128 stands for zero in the data rows.
Every row has a hidden score from 0 to 30. What is each row's score? 15 is about the middle. The score is a weighted sum of the row's numbers plus the product of two more (or one squared), each taken from its middle value.
[129 129  95 151 143 128 120 155 176 169   0 145 255 163 157 168 193 146
 126 129 164  77 128 130] 24
[186 163 138 150 161 167 136 175 221  67 183 147 189 159 136 187 123 134
 106 115 144 123 125 134] 14
[107 149 152 151 130 145 135 111  74  99 130 106 109 128 127 105 124 135
 126 129 113 138 125 113] 15
[101 115  89  90 121 126 107 121 255 108 131 120 103 119 121 119 138 102
 103  97 130 103  75  82] 7
[112  88 130 118 103 128 103 110 135 124 104 146 102 108 117 111 137  91
 107 114  96 104 110 113] 14
[114 115 107 113  99 116  91 140 130 143 126 100 119 129 132 139 151  98
 113 100 137  89 106  89] 12
[192 160 167 160 165 165 151 162 136 127  86 143 148 108 116 132 129 127
 110 133 118 121  93 136] 22
[ 99  92 104  98 126 121 140 129 102 122 109  74 110 131 128 133  92 149
 142  91  88 161 123 104] 17
[108  93 133  95 101 142 132 128  79 117 121 111 119 129 141 115 145 144
 174 148 138 120 141 131] 14
[151 122 129 131 152 118  95 105 108 111 114 129 142  90 162 130 153 132
 122 162 126 125 121 143] 15
[170 159 135 148 180 150 171 255 161 163 157 135 181 130 124 147 140 144
  96 144 116 161 101 151] 16
[ 94 124 105 107  97 133   0 117 106 111 117  91 113 118 111 105 120 129
 136 116 110 134 148  86] 15
[162 162 132 135 149 132 135 148 101 131  88 109 132 108 112 159 102 128
 121 143  97 127 114 153] 20
[161 170 161 148 174 153 172 138 137 157 136 100 198 135 113 148 107 160
 100 129  94 151  93 129] 23
[ 98   0 132  98 109  93 103 117 127 124 120 107 119  96 131 109 150 118
 124 137  98 122 119 113] 16
[117 115 101 104 118 127 116 103 107 100  87 125  99 124 105 122 121  95
  84 116 118 115 109 119] 15
[109 102 130 106  93 109 139 117 237 152 130  98 132 161 132  98 113 139
 134  92 117 150 139  97] 16
[158 131 104 144 122 149 116 159 131 125 121 143 125 106 113 147 138 100
  94 136 159  95 120 132] 17
[134 128 127 148 155 123 129 127 151 144 106 136 133 112 103 121 126 116
 142 108 113 107 127 152] 17
[141 123 146 123 121 141 142 113  92 111 124  99 121 125 120 134 105 119
 123 130  86 127 131 110] 21
[ 96 121  94 116 122 133 117 130 110 114 107 124 131 123 111 111  98  77
 137 107 107  98 125 111] 16
[113  96 119 134 132  87 124 114 129 102 125 118 129 106 145 119 135 118
 112 154 113  99 105 117] 17
[185 140 134 159 181 155 154 173 200 177 183 204 201   0 101 203 147 114
 102 146 178 115  98 140] 24
[153 111 163 143 149 106 112  94 148 137 134 148 136 135 150 119 142 167
 172 167 184 157 178 206] 17
[134 114 124 134 147 121 131 143 126 125 143 136 135 128 115 134 132 101
 106 120 119 118 107 138] 15
[131 140 120 107 132 145 141 129 125 151 150 121 140 154 129 134 121 122
 112 106  95 116  85 232] 14
[ 94 101 116 137 108 101 109 118  88 123 116 116 100  98 121 130 144 106
 109 107 116  88 138  89] 19
[142 109 105 123 142 135 239 162 108 107 104 145 111 127  95 155 131 100
  92 128 131 114 109 146] 9
[ 97 145 131 110 101 108 111 109 103 110 135 103  89  86 141 113 125 104
 128 127  92 112 128 126] 19
[121 155 123 111 118 116 154 119 107  95 131 120 119 131  95 102  99 129
 140 128  95 140 133 122] 17
[173 117 134 130 139  94 121  18 164 117 107 255 149 128 152 143 130 159
 144 175 169 155 146 176] 26
[117 133 142 121 125 135 138 102 103 108 149 126 114 150 135 104 124 153
 164 130 160 148 166 135] 14
[ 92 105 133  72 115 107 135 127 109 147 124 114 114 129 127 114 137 114
 161 110  84 130 122 112] 11
[108 148 148 109 112 141 255 116 101 117 146  94 106 165 157  94 109 185
 165  98 148 177 160 130] 16
[126 142 172 113 113 161 203 131 144 172 168 110 191 205 178 107 108 208
 145 133  97 175 133  86] 15
[122 119 110 101 132 112  90 107  88  92  92 129 122 104 131 108 149 115
 115 148 118 115 148 156] 16
[ 95 133   0  93 109  81  82  99 123 129  96 117 129 119 133 110 132  99
 110 151 112 255 128 138] 7
[157  68 121 141 135 131 116 168 171 112  96 128 116 117  97 156 120  67
 101 154 162  96 129 126] 15
[135 149 135 128 133 144 154 129 105 123 142 108 162 138 127 120 108 130
 109 141  82 125  97 114] 19
[112 125 125 101 116 101 104 118  95 107 128 100 100 116 168 119 142 130
 148 141 127 114 138 125] 13
[105 153 120 156 148 139 140 136 132 138 113 130  96 115 101 127 116 128
 136  97 112 126 135 128] 14
[139 146 146 115 115 123 139 122 106 148 179 131  88 186 135 139 128 255
 209 171 217 153 186 196] 9
[ 95 107 134 105  92 121 129 105  96 132 130  99  94 137 130 124  72 146
 136 109 102 119 143 107] 23
[167 153 136 136 156 152 152 146 171 155 131 127 163 133 106 154 139  84
 113 139 131 115 111 158] 16
[111 158 128 141 138 184 151 104  94 140 135 113 112 126  95 107 114 137
 122 101 116 157 139 126] 14
[ 82 128 122 121 124 129 131 111  68 117 163  93 124 124 111 107 102 152
 156  92 111 161 132 118] 17
[ 89 146 132 125 120 144 149 105  68 108 255  91 117 145 122 116 105 156
 162 102 131 147 255  91] 25
[180 150 133 169 174 105 139 164 154 120 126 135 103 111  90 155 127  79
  98 150 137  90 112 155] 16
[135 139 102 143 138 123 129 113 105  95  93 129 108 111 111 128 121 113
 126 130 101 137 112 120] 12
[ 89  96 120 143 104 112 126  96 123 106 125  89 115 145 114 119 119 116
 139 111 112 122 144 113] 18
[ 92 106 126 111 111 125 124 110  94 123 106 120 116 147 105 105 105 125
 129 143 100 124 115  85] 10
[128  98 116 140 105 121 134 110  87 133 137 115 102 124 155 108 120 155
 162 141 141 142 150 163] 17
[ 99 127 118 115 113  91 122 113 114 106 125 125 102 112 127 118 142  27
 125 124 103 119 115 131] 13
[ 98 113 131 130 101 115 101 139 111 130 142  98 102  80 123 122 145  94
 147 131 100 119 105  87] 15
[104 143 123 109 115 147 127 117  96 101 126 112 110 118  98 100 107 140
 121 124  96 147 126  96] 16
[165 135 152 151 162 134   0 106 132 137 134 140 131 120 148 132 128 164
 183 170 193 156 190 181] 13
[159 133 150 132  98 160 138 111 128 123 145 125  95 196 171  87 111 180
 195 129 188 145 164 136] 9
[113 127 138  86 110 103  88  97  99 109 136 122 140 116 141 125 146 128
 133 139 120 134 132 143] 13
[159 122  94 117 148 120 113 149 159 107 106 152 116 119 110 140 118  73
  93 126 138 103 105 139] 14
[140 139  99 167 114 125 108 128 132 125 111 144  14 134 123 163 117 100
 109 114 138  88 108 110] 13
[134 109 124 152 123 116 124 146 143  92 122 176 124 117 111 255 141  97
  96 113 135 111  91 124] 14
[152  88 132 127 151 110 114 100 176 131 123 151 153 116 135 141 154 167
 136 188 161 137 173 187] 19
[126 103 156 146 127 117 138 113 127 120 144 121 130 150 133 114 109 141
 145 167 165 136 182 158] 19
[106 109 119 121 103 119 123 115 129 119 116  99  91 105 112 118 126  82
 115 123 120 113  99  94] 14
[116 255 113  97 110 148 118 127 113 100  91 117 118 113 103 138 119  94
 108 109 111 143  98 122] 13
[105 140 137  87 118 118  92 102 111 120 101 123 104 128 133 115  95 120
 123 130 128 142 141 107] 18
[ 95 118 100 102 135 113 109 112  93  99 121 139 101 113 139 129 143 117
 138 131 107 113 117  87] 9
[117 134 107 103  98 114  92 123 139 117 118 122 112 143 144 141 128 104
 120 112 105 124 113  94] 11
[ 96 136 137 122 110 130 141 101  70 121 151 118 117 127  97   0 111 157
 143 113 114 167 121  98] 16
[113 118 122 109 105  94  94 112 121 109 124 127  93 121 124 111 144 109
 155 145 122 116 143 141] 10
[ 99 124 123 125 133 116  96 116 131 209 126 132 121  78 143 108 147 125
  93 147 106 111 129 121] 15
[171 126 122 140 151 137 132 151 136 129 116 137 134 118 105 134 129  87
  98 130 129 110 111 137] 17
[113 119 111 114 106  81 110 113 110 125 117 118 124  96 126 115 144 101
 140 166 114 104 118 144] 13
[ 97  94 118 114  99 129 122 116 102 114 133 101 111 109 131 108 123 121
 121 125 110 109 151 118] 20
[127 255 139 135 138 106  95 122 165 117 115 102 152 119 171 149 164 119
 110 184 112 119 140 184] 18
[208 148 151 177 174 147 153 182 196 198 184 166 165 165 148 193 137 136
 124 141 172 116 104 153] 14
[213 124 144 199 210 182 140 219 255 212 211 170 216 255 145 235 148 140
 115 145 202  77  92 175] 16
[178 149 147 152 164 170 187 137 120 144 135 104 160 136 139 146 119 160
 121 137 100 154 111 143] 20
[ 90 106 124 126  89 100 118 106  86 117 114 121 104 255 158  97 121 133
 140 121 138 134 138 112] 5
[119 124 124 126 145 134 137 132 142 151 142 123 126 117 113 128 107 110
 136 107  76 122 110  89] 16
[101 107 105 103 150 109 120 106 128 119 122 137  81 104 114 150 122  77
 121 115 105 123 120  93] 14
[113 132 160 103  98 131 142 119  84 112 140 125 116 157 128  93 112 167
 161 134 152 142 139 114] 14
[ 92 121 143 121 115 109 115  96 108 139 130 103 112 135 137 113 119 157
 117 100 104 139 145  92] 19
[112 118 117  95 128 137 104 115  90 109 122 133 121  83 136 118 140 141
 124 147 136 117 135 150] 16
[139 138 148 105 152 177 185 137 146 182 137 124 185 166 138 113  95 160
 133 107  79 147 105  85] 17
[158 116 182 145 124 134 119 115 136 142 174 142 135 160 167 146 147 195
 184 175 192 174 193 190] 13
[195 159 153 157 208 162 158 203 207 214 214 168 224 153 144 185 128 151
 116 144 188 113  89 157] 19
[133 105 120 121 149 138 117 131 153 157 150 143 153 135  92 137 155  89
 118 103 116 118  86  93] 17
[120 151 132 162 141 150 159 117  66  98 125 102 137 107 113 246 100 108
 136 137  95 166 124 132] 2
[113 109  94 114 126 109  92 130 145 137 115 129 123 115 136 142 146 113
  85 115 132 107 113 117] 14
[121 115  96 117 137 122 126  88 108 121  98 118 133 118 102 126 122 107
 130 127 117 137 125 115] 11
[120 118 153 113 138 127 154 126 117 153  93  95 130 126 118 115 108 127
 128 115  96 170 107 102] 12
[ 79 137 136 124 136 127 159  96  68 109 161  92 129 146 122  92 108 124
 145 110 118 146 132  86] 9
[134 123 135 116 125 143 142 138 110 129 110 104 137  89 121 140 100 105
 107 115  89 143 102 105] 21
[132 147 143 122 161 176 164 138 128 129 141  95 143 147 106 146 115 121
 143 115  84 156  96 101] 14
[ 93 203 104 128 114 129 108 112 101 149 131 119 120 114 140 123 111  94
 133  95  90 133 124  96] 15
[203 153 173 146 172 180 152 204 208 194 191 149 198 167 140 183 128 134
  93 111 185 121 118 122] 21
[ 86 104 138 124 117 119 134 115 102  97 123  97 106 125 132 113 156 112
 122  89  93 138 137  93] 16
[180 151 192 178 111 143 152 125 155 151 212 123 141 236 181 161 122 244
 229 191 255 199 250 255] 15
[138 133 106 137 139 128  85 174 151 115 113 143 119 130 118 146 149  66
  94 132 153  91  93 125] 7
[140 155 170 157 133 156 136 119 138 144 168 111 115 184 148 117 123 198
 181 159 202 182 200 194] 15
[119 113 107 119 148 103 113 112 153 117 110 135 111 105 110 195 127 116
 115 119 101 116 106 113] 17
[ 97 129 118 119 126 106 121 103 119 124 115 111 103 123 100 112 114 128
  87 108 125 121 115 113] 18
[173 153 112 168 163 159 161 175 173 164 195 169 164 156 112 158 140 126
  97 119 157  99 120 121] 18
[115 115 113 120  94 104 100 102 111 118 104  95 114 108 125 136 116 113
 127 127 119 130 132 135] 19
[157  36 111 147 111 124 117 156 165 136 138 165 125 156 120 161 155 122
 104 135 182  91  96 129] 13
[103 119 141 100 122 137 136 127 109 134 112 105 126 152 118 133 108 120
 125 123 102 144 108 104] 12
[ 98  72 146 108 116 109 118  83  85  81 128 106  98 133 123 106 145 111
 126 122 125 143 126 111] 13
[209 151 255 149 138 164 151 119 176 189 179 108 160 180 164 155 141 243
 226 208 255 180 232 232] 11
[125 152 149 144 120 152 175 107 109 123 149 122 142 159 158  89 108 165
 145 127  95 158   0  90] 10
[154 184 130 109 148 175 202 148 161 177 127  99 176 141 134 124 107 139
 112 134  91 184  97 116] 13
[167 170 171 163 128 174 169 131 115 159 193 136 134 190 167 140 142 217
 206 148 242 149 238 217] 15
[182 152 153 158 172 152 161 177 193 189 179 180 179 150 124 184 136 136
 112 153 163 124 117 126] 14
[ 97 111 128 104  97 119 140 110  78 117 125 100 111 144 122 102 153 106
 136 126   0 139 117  86] 13
[181 202 182 143 172 183 186 143 146 168 153 112 179 145 145 141 135 176
 108 170  97 170  82 167] 16
[179 126 116 154 142 114 118 147 189 133 135 173 102 152 101 170 150  99
 108 125 148 104 102 147] 7
[ 86 119 141 106 110 142 130 127  83 112 126  99 114 122 141 101  90 105
 122 115 105 144 134  82] 16
[165 205 132 143 155 155 186 140 103 138 134 108 128 133 113 104 144 152
 140 141   0 165 112 157] 15
[104 128 117 106  98  97 103 136 126 115 110 135 117 140 112 131 132  91
 113 113 122 115  96  89] 10
[111 167 124 137  89 119 134 108  87 107 126 122  89 138 107 106 115 154
 154 145 126 147 169 138] 16
[104 136 118 145 108 142 100 105 105 102 103 130 113  94 138 122 141 111
 105 124 111 130 119 104] 15
[100 126 125 118 113 104 106 116  86 109 110 119  99 105 126 114 127  85
 106 108 111 113 103  94] 15
[104 143 111 118 112 120 138 103  70 108 107 117 100 136 133  91 110 113
 144 131 110 155 138 100] 8
[124 120 125 118 139 120 119  96 135 119 126 116 132 118 137 106 131 125
 156 124 128 152 162 135] 17
[102 121 136 113  84 120 120 112  74 122 108 101 100 116 127  99  23 127
 146  87 118 126 142  72] 25
[179 147 150 159 175 152 161 170 135 139 136 125 160 107 131 146 124 117
  87 152 149 142  83 141] 17
[ 99 128  99 132 109  84 105 114 128  88 122 126 143 121 146 170 148 132
  99 162 135  93 105 115] 15
[137 160 157 135 150 150 179 119 140 154 159 128 171 167 141 111 106 164
 127 139 107 177 113 123] 10
[102 115 157 104 116 125 136 114  90 130 109 108 100 153 141  99 111 118
 136 127 106 116 132  96] 13
[124 129 156 135 131 156 134 108 126 138 139 119 119 139 134 123 124 196
 180 179 175 147 167 171] 14
[104  97 133 110 134 128 122 119  99 114 131 110  99 103 144 111 106 131
 116 144 105 120 103  98] 16
[ 93 120 114 153 103 113 119 117 122 123 114 110 110  99 113 133 144  46
 124   0 103 135 101  90] 19
[ 98 137 151 132 116 146 140  99  59 111 121  95 110 151 130 101 113 148
 159 137 135 147 140 100] 11
[151 163 184 128 166 166 201 141 171 190 190 110 204 188 158 130  99 192
 153 126  71 168 132  94] 17
[125 138 115 116 117 116 130 105 113 127 103 127 132 120 118  90   0 132
 143 125 131  99 167 113] 29
[105 104 146 112 116 138 125 116 115 145  34  96 110 125 117 122 114  75
 130  82  89 140 125  93] 15
[ 92 123 109  81 126 106  96 108 112 140 108  99 106 108 161  98 143 126
 123 150 123 144 124 115] 13
[ 96 131 150  81   0 115 139 141 116 168 120 157 100 148 144  98 145 108
 135 119 104 115 118 108] 2
[194 168 135 189 189 154 153 220 217 176 169 151 190 151 145 200 148 104
 102 122 181  88  92 172] 14
[107 148 123 125 164 149 146 125  86 121 131 112 101 126 109   0 109 134
 157 111 112 155 110 139] 10
[100 135 148 114  91 100 128 100  95 177 112 117  97 149 144 109 106 134
 132  96  80 134 118  86] 15
[123 139 108 111 132 124 133 161 183 138 139 118 105 150 131 178 156 107
 116 125 154  89  89  98] 4
[168 177 195 139 138 146 193 155 131 143 142  98 172 154 114 134 255 151
 133 129  86 168 113 124] 24
[ 98 111 133 108  90 128 157 116  80 152 109  92 118 144 144 106 114 151
 147  99 121 168 149  99] 15
[117 129 111 136 128 158 145 130 112 131 120  81 120 101  94 103  67 126
 140 115   0 146 124 119] 24
[118 104 127 127 106 103 114 100 103 130 120  95 105 124 145 122 134 130
 150 174 155 123 157 154] 15
[180 149 119 156 145 145 125 178 160 128 122 180 110 148  92 183 161 117
  89 128 177  89 104 133] 10
[104   0 130 133 115 121 136  92  93 112  94 139 110 132 123  99 128 150
 149 115 122 138 148 114] 12
[122 142 133 133 124 143 124 163 127 154 126 129 150 118 112 133 127  86
  96 108 109 135 118 115] 19
[116 107 134 116 115 131 117 143  43 137 109 108 107 131 126  95 104 151
 160 154 133 132 182 156] 18
[139 109 147 120  93 112 115 106  93 195 134 121 129 157 157 118 137 138
 155 130 145 120 168 146] 17
[ 88 111 114 113 114 131 111  98 119 111  99 141  99 129 133 105 112  91
  99 112 108 126 135 108] 17
[108 131 133  94 119 111 102 123 114 124 128 110 105 128 138 126 153 102
 125 144 121 126 101 163] 8
[110 116 121 208 147 124 119 107 121 120 107 129 121 125 132 101 119 134
 124 135 124 115 162 101] 11
[149 128 125 141 158 137 124 133 140 135 126 119 114 122 132 157 124 114
 108   0 139 132 117 140] 21
[139 115 102 132 129 135 117 138 147 119  12 146 121  88 101 118 128  82
   0 125 129 101  94 132] 18
[ 91 121 124 118 103 114 119 110  93 112  90 121 116 104 129 106 133 133
 134 106 113 110 123  80] 16
[114 111 118 101 120 106 115 108 137 101 112 112 124 117 129 130 129 103
 111 115 109 112 119 110] 17
[100 116 116 114 117 102 120 101 146 104 131  94 163  80 143 119 137  87
 103 136 117 131 105 124] 20
[162 110 111 152 255 123 117 165 166 113 101 157 122 120  90 134 150  90
  92 142 132 115 100 178] 8
[230 160 162 186 196 193 145 189 255 213 187 162 206 171 136 222 130 153
 153 149 205 111 107 153] 21
[152 130 151 154 126 107 122  89 110 140 126 136 101 141 142  99 122 255
 163 136 156 116 158 123] 18
[140 130 140  95 159 165 170 128 160 177 120 255 163 163 143 137 115 144
 136 113  81 126 114  99] 2
[102 109 127 100 128 113 133 115 135 152 103 120 110 129 238 124 114 118
 149 116  92   0 120  87] 15
[197 148 124 181 194 153 148 213 223 177 255 180 159 156 128 205 143 134
 116 143 215  90 118 178] 9
[224 143 179 116 172 215  21 187 222 169 159 198 213 140 147 204 136 113
  67 159 168 153 121 194] 4
[131 115 122 152 134 134 130 146 139 119  98 153 128 108 124 127 136 128
 103 111 155  85 131 106] 18
[127 140 145 141 113 114 121 116  89 110 138 105 166 110 157 102 109 155
 188 136 142 154 146 127] 20
[134 118 162 147  97 124 118 111 106 121 138 133 128 134 132 107 116 148
 183 127 135 152 161 106] 18
[ 85 123 134 114  94 138 147 103  88 132 136 119  94 154 136 102 114 153
 168 105 112 164 161 101] 12
[ 98 101 108 109 130 142 100 116  79 123 128 124 105 141 133  91 125 122
 144 132 108 123 133 141] 11
[209 147 148 187 189 180 139 223 255 195 199 182 208 157 152 202 138 144
 121 125 195 104 100 144] 15
[162 118 101 157 213 122 108 145 156 118 114 146  97 129 102 168 152  81
  83 102 149 110  96 174] 12
[ 99 102 109 119 113 130 114 119 117 111 110 121 117  99 129 114 162  89
 137 126  97 130 103 128] 11
[130 131  97 114 126  97 101 146 138 123 139 158 105 106 106  86 143 119
  80 111 151 110 113 120] 11
[139 108  98 123 139 113 117 164 172 100 118 149 108 126 118 135 147 106
 114 109 160 116 118 139] 9
[150 124 107 156 156 108 116 167 152 121 109 138 110 130 118 132 129  89
 124 109 110 111 116 153] 13
[110 132 117  90  80 109 124 105 124 110 106 137  98 114 125 143 150 128
 118 153 105 128 124 101] 12
[ 84  53 133 117  84 113  94  88 108 110 136 122 100  91 133 118 136 104
 101 104 105 113 120 107] 19
[142 128 136 137 130 117  92 112 150 114 111 121 162 116 138 135 157 162
 135 200 146 138 153 200] 14
[255 145 115 122 138 117 128 255 146 146 110 111 118 130 130  86 125 107
 153 144 136 129 140 104] 6
[157 135  85 133 132 102 116 151 127 111 123 141 110 133  96 143 132 241
  80   0 147 102 105 140] 17
[ 98 126 118 114 107 122 123 113 116 130 116 129 117 121 148 123 137 115
 101 131 117 106 128 108] 15
[128 125 108 142 126 115 113 155 132   0 143 145 107 108 110 152 140 107
  90 104 143 105 106 122] 17
[ 91 123  92 115 106 130 106 128 113 136 116 102  98 107 138 127 157 114
 120 140 123 109 124 120] 11
[ 88 108  84 113 105 123 108 116 126 114 121 122 110  91 120 117 131  93
 103  96 103 127 123 111] 18
[116 160 149 119 120 155 173 113  70 134 171 108  98 177 157  96 113 182
 189 143 166 170 178 133] 9
[ 80 110  85 108 120 101 131 112 112 107 117 102 103 113 132 134 129  91
 108 104  85  86 124 106] 19
[132 142 122 115 141 139 147 130 147 161 119 112 167 137 126 255 123 118
 128 120 106 113 119  94] 16
[107 114  98 127 109 131 133 123 109  13 110 130 104  93 105 103 120  98
 119 124 105 133 115  99] 18
[214 165 139 183 204 173 151 197 250 201 210 175 213 153 151 211 159 160
 133 147 184  87 106 163] 13
[114 141 134 127 152 128 133 146 140 146 132 140 153 144 123 147 120 118
 111  96 115 114 103  98] 14
[ 93  98 116 122 114 113  89 115 125 106  95 126 119  87 112 110 154 124
 112 154 120 116 102 140] 13
[102 100 131 123 117 149  96 127 104 107 114 108  92 112 108 102 125 105
 144 140 132 125 119 134] 13
[188 191 189 164 202 208 207 161 172 171 189 112 202 133 153 148 130 181
 112 132  96 176  91 142] 21
[ 99 112 114 116 101 133 151 116  92 126 104  95 121 161 120  90 119 129
 143 120 107 145 136  80] 12
[169 142 121 161 147 148 130 162 146 138 125 126 144  96 137 154 120 114
  98 122 104 156 122 137] 20
[152 101 149 129 129  92 106 132 102 103 103 136 152 114 146 128 198 159
 144 205 153 150 158 191] 9
[ 97  99   0 122 121 111 145 120 118 105 110 120  99 118 120  96 120 110
 135 104 135 133 128 119] 10
[109 255 117 130 137 110 121 113 131 116 116 128 130 107 141 128 154 114
 108   0 106 119 128 127] 18
[132 103 139 121  92 119 119 110 100 125 137 118 115 154 148 141 121 149
 193 151 151 130 177 175] 14
[158 124 123 124 118 179 114 138 148 158 146 128 144 113 149 155 118 126
 108  96 115 130 102 125] 20
[157 139 157 139 155 141 142 157 196 172 168 161 159 141 115 171 112 138
 110 128 166 106 109 116] 16
[ 96 130 121 113 115 124 161 123 107 164 142 120 141 150 108 107 125 161
 134  71 105 136 153 104] 20
[113 112 255 132 125 104 121 107 127 105 104 111 102 126 112 112 131 117
 133 144 110 126 135 120] 17
[122 134 122 135 130 101 107 117 150 125 119 116 126 120 131 139 136 137
 126 121 124 106 109 116] 15
[194 148 146 160 160 163 255 189 211 167 159 146 167 153 140 211 145 154
 101 141 174 131 113 162] 15
[ 92  98 135 109  90 135 127 255  75 111 138 114 125 117 142 114 115 153
 143 105  99 127 138  98] 20
[140 105 113 129 163 127 141 104 139 155 132 144 139 132 130 120 122 165
 154 148 176 129 163 160] 13
[ 96  43 148  96 104 102 128  86  82   5 122 117 131 138 125  82 140 132
 143 104 127 153 131 114] 17
[107 113 111 121 101 107  98 128 144 127 126 100 110 118 148 125 149  99
 109 141  99 101 119 106] 11
[ 97 104  81 115 114 109 115 104 115 102 111 125  95  97 113 140 137  96
  86 122 111 106 120 100] 17
[102  97 126 119 109 121 115  91 116 110 120 122 130 125 119 122 128 114
 255 119 126 130   0 110] 14
[ 98 128 116 120 112 131 149 109 122 114 139 118 131 162 130  87 110 147
 106 119 104 152  51 113] 10
[161 134 151 146 142 161 132 116 125 125 171 114 135 173 151 148  97 194
 201 194 218 255 194 208] 9
[139 143 161 149 132 142 128 108 105 139 140 123 110 155 144  90 110 197
 163 174 184 150 173 164] 15
[120 110 135 146 108 122 129 122 113 109 135  93 126 161 144 120 112 135
 155 130 173 122 166 159] 18
[121 135  96 137 121 101 124 114 130  90 134 121 144 132 137 130 168 143
 138 153 122 119 127 125] 11
[133 135 132 110  25 119 139 110 107 122 129 115  95 141 122 102 102 166
 147 126 133 129 160 114] 16
[188 168 199 165 145 180 147 132 147 165 189 116 135 195 178 154 147 240
 235 193 255 178 255 241] 11
[159 165 147 137 145 148 170 148 114   0 139 104 174 127 136 108 108 140
 129 145 105 161  86 122] 19
[214 125 158 199 191 161 146 218 194 143 145 180 146 153  88 173 160 107
  76 158 167 112  89 203] 14
